In the data rows, the value 128 means zero.
Some points, one per row:
[145 179 150 104 137 148 198 145 151 145 120 115 159 100 160]
[151 168 214  75 102 156 253 140 134 194 101  91 145  85 164]
[143 169 179  99  99 140 218 145 129 167 116 112 167 129 141]
[135 161 184 110  97  89 193 148 118 118 122 117 160 150 133]
[142 170 153 131 122  97 158 145 109 140 129  62 183 189 117]
[145 180 151 125 134 104 165 145 120 133 137 107 189 152 145]
[143 161 162 111 122 117 180 141 124 111 141 136 183 139 168]
[138 127 166 115 116 126 164 125 102 138 133 135 166 150 166]
[137 169 106 162 147  48  78 145  88  79 149  67 197 215 106]
[145 186 157 131 113  63 155 149 110  77 152  87 211 193 124]
[132 179  98 152  96  75  99 153 100 125 125  87 205 198 101]
[140 165 111 157 111  71  99 134  93 146 121  61 190 186 102]
[120 140  25 208 184  50   0 143 106  80 144  96 145 189  94]
[121 145 106 145 126 104 112 136 127 117 131 132 144 156 101]
[119 112 127 122 127 143 133 116 139 113 138 163 115 141 114]
[112  97 178 110  81 120 164 118 132  57 153 159 109 155 101]
[127  91 121 122 150 172 117 123 126 108 142 159 108 123 166]
[129  93 175  89 143 201 194 118 164 118 144 194  71  41 189]
[150 140 210  73 129 192 250 126 178 179 131 134  79  68 140]
[141 143 157 107 105 154 183 129 170 237  90 126  85  56 132]
[143 162  47 133 174 227 111 142 176 217 106 128  82  36 159]
[160 174 157  70 108 246 255 145 171 246  95 107 106  20 168]
[134 135  94 111 154 210 153 141 159 106 129 165  94  66 155]
[129  90 202  80  97 173 220 111 151 130 119 153  61  45 147]
[127 115 112 120 148 176 134 125 165 139 127 148  53  92  96]
[122 111 137 100 101 191 169 125 151 156 118 148  76  85 126]
[127 129  81 151 159 134  66 138 123 179 107  98  96 137 104]
[125 106 200  84  95 160 195 118 138 109 145 130 103 142 112]
[123 108 149 152 101  58 101 128 124 210 100 140  88  83 121]
[125 133  65 185 133  55  23 135 118 223  82  89 109 136  98]
[119 136  48 167 116 125  64 133 156 167 111 157 132  80 141]
Here are 10 more points, each followed by its number:
[121 137  87 158  89 115  90 130 143 243  83 134 119  88 124] 0
[143 119 187  86 144 199 206 119 164 167 129 137  93  85 163] 1
[133 110 144  86 151 237 178 110 163 151 143 165  86 119 122] 2
[147  92 170  34 213 255 228  99 157 124 159 203 103 125 187] 3
[150  95 251  16 138 255 255  87 162 142 159 194 104 106 177] 4
[140 104 159 106 155 184 174 103 154 160 136 167  82  72 153] 5
[130 103  87 128 161 203 107 116 131 141 128 138  98  87 162] 6
[108  84  72 147 147 155  71 119 111  93 128 174 103  90 158] 7
[101  79 129 151  83  53  86 121 111 110 105 144  85  76 124] 8
[ 97  85 114 170 100  11  51 138 100  12 140 170 123 109 141] 9
Which of these numbered points is nearest to each point below, ignoring the 2 directions in which the first points spread most? Its number follows each.
[107  87 183 117 104  75 146 119 122  22 145 143 102 128 109] > 9
[136 139 168 116 100 112 177 122 117 213  75  87 130 104 132] > 0
[146 136 159 104 155 182 182 100 140 130 158 135 159 162 130] > 2
[106 109 108 184  93   0  32 127  95 114 106  96 122 142  85] > 8
[110 157 108 206  99   0   3 157  78 111 103  61 189 192  95] > 0
Now 10 new points, numbered from 0 again:
[107  86 140 155 102  24  75 135  98  44 134 132 113 118 140] 0
[107 107  69 146 128 139  83 141 129  44 140 164 113  97 141] 1
[118 110 159 124  88  90 142 143 121  96 120 133 127 109 151] 2
[132 125 147 107 131 165 164 127 150 139 137 158 105  97 152] 3
[140 139 182 101 101 138 194 129 146 209 111 104  95  95 118] 4
[130 151 120 157 148  47  72 150 118 131 134 117 146 155 129] 5
[127 141  89 147 130 129  90 146 129 189  96  96 104 110 116] 6
[110 125  43 166 138 112  32 163 100 105 108 139 132 114 152] 7
[129 102 186  79  85 175 212 134 117 112 119 149 116  94 178] 8
[135 160 100 117 140 180 140 148 150 185 114 139 133 100 156] 9
The same question for these:
[120 129  99 139 112 125 116 133 131 140 106 103  93  83 109] > 6
[139 152  94 115 140 201 144 139 146 179 117 129 130 101 152] > 9
[110  75  66 145 136 168  59 107 124 100 133 175  90  99 138] > 8
[ 97 124  36 224 122   0   0 147  93  71 120 103 145 164  85] > 2
[154 183  96 122 188 206 144 121 150 140 155  89 183 179 124] > 9
